Look-ups in named tables: a row name and a column name give one cell, copied from the table.

sofeli =
|  | nasi | vemared | fubisi | kib |
|---|---|---|---|---|
| veti | -4.89 | -4.46 | 5.51 | -0.25 |
| ber | 1.52 | 7.08 | -4.48 | 2.82 |
| bulezu | -5.96 | 2.17 | -2.90 | -4.47 |
| rudefot | -2.10 | 6.15 | 5.14 | 2.04 |
| razefav | 1.68 | -5.28 | -0.27 | -5.78 |

bulezu, vemared => 2.17
bulezu, nasi => -5.96
razefav, vemared => -5.28
ber, kib => 2.82
bulezu, kib => -4.47
veti, vemared => -4.46
veti, kib => -0.25
rudefot, kib => 2.04
ber, vemared => 7.08
Which row has the largest kib? ber

bas:
	dum	fem	mitures	rup	fef	zozo	pesimik	somo	muboti
kani	81.545	79.466	70.372	69.246	27.502	69.997	90.331	69.578	29.783
bukurud	66.124	58.464	58.396	57.319	31.378	55.396	66.867	57.037	44.282
dekone	44.134	68.067	54.746	40.470	75.891	88.927	28.513	29.948	66.289
kam	63.293	11.964	10.887	35.348	97.762	44.078	13.475	50.882	30.682
madaro	71.232	34.543	33.126	52.568	66.952	37.501	54.034	64.674	25.622
tizuno	73.998	43.285	26.267	45.814	74.809	60.549	32.968	58.427	25.276

What is the fem of tizuno in bas?
43.285
What is the somo of bukurud in bas?
57.037
What is the zozo of tizuno in bas?
60.549
What is the mitures of tizuno in bas?
26.267
What is the fef of dekone in bas?
75.891
What is the zozo of kani in bas?
69.997
What is the fem of dekone in bas?
68.067
What is the fef of kani in bas?
27.502
What is the zozo of kam in bas?
44.078
What is the dum of kam in bas?
63.293
What is the rup of dekone in bas?
40.470
What is the pesimik of madaro in bas?
54.034
Row with the largest zozo: dekone

vom:
	milugof	zod	teno	reguvo
filote	120	104	125	186
keb	70	181	185	136
zud	137	128	127	137
sugun	151	97	109	168
gem	64	185	187	130
virufa	202	45	53	83
lek	162	88	103	150
kis	134	96	133	211
tabo	54	189	201	125
modoko	181	64	55	122
kagutes	68	198	202	113
kidira	219	33	32	220
neris	119	90	120	111

virufa, zod: 45
gem, reguvo: 130
kidira, milugof: 219
zud, zod: 128
kis, reguvo: 211
tabo, zod: 189
neris, teno: 120
kagutes, milugof: 68
tabo, milugof: 54
lek, milugof: 162
keb, milugof: 70
kagutes, zod: 198
neris, zod: 90
kis, zod: 96
zud, teno: 127
lek, reguvo: 150
tabo, reguvo: 125
filote, zod: 104
zud, milugof: 137

fek:
           sos    gop  puriru  bosop    pel
dalat    82288  58045   38420  74550  82686
lam      47072  60594   95739  61352  52401
kison    82314  67842   22453  65996  80625
sopi     42268  62254   93120  60899  46335
vaposef  86843  61053   56633  70569  85461
motevez  69883  51508   84968  74822  71772
vovala   67502  77372   54536  55905  64553
girir    74771  65408   36282  65657  71135

vaposef, bosop -> 70569
sopi, pel -> 46335
girir, sos -> 74771
girir, puriru -> 36282
vovala, pel -> 64553
lam, bosop -> 61352
dalat, bosop -> 74550
dalat, gop -> 58045
dalat, sos -> 82288
motevez, puriru -> 84968
kison, sos -> 82314
vovala, puriru -> 54536
vaposef, pel -> 85461
sopi, bosop -> 60899
vovala, gop -> 77372

Table rup
|  | gaf | bom | bino | mavitez |
|---|---|---|---|---|
| bavilub | 41537 | -6232 | -20925 | -68085 |
| tisib | -27772 | 46596 | 43318 | 6527 |
| valo | -12987 | 30122 | 38370 | 2985 |
| zoraza | -1801 | 15384 | 7749 | -3237 |
| suf | -18680 | 60495 | 22813 | -41259 |
| sofifuf | 16306 | -8357 | -7402 | -23487 |
| zikerag | 15465 | 24143 | -25099 | -68333 |
| dag | -10002 | 31287 | -2553 | -5895 |

suf, bom: 60495
sofifuf, bom: -8357
valo, bino: 38370
sofifuf, bino: -7402
tisib, bom: 46596
zikerag, bino: -25099
tisib, bino: 43318
zikerag, mavitez: -68333
sofifuf, gaf: 16306
Which row has the largest mavitez? tisib

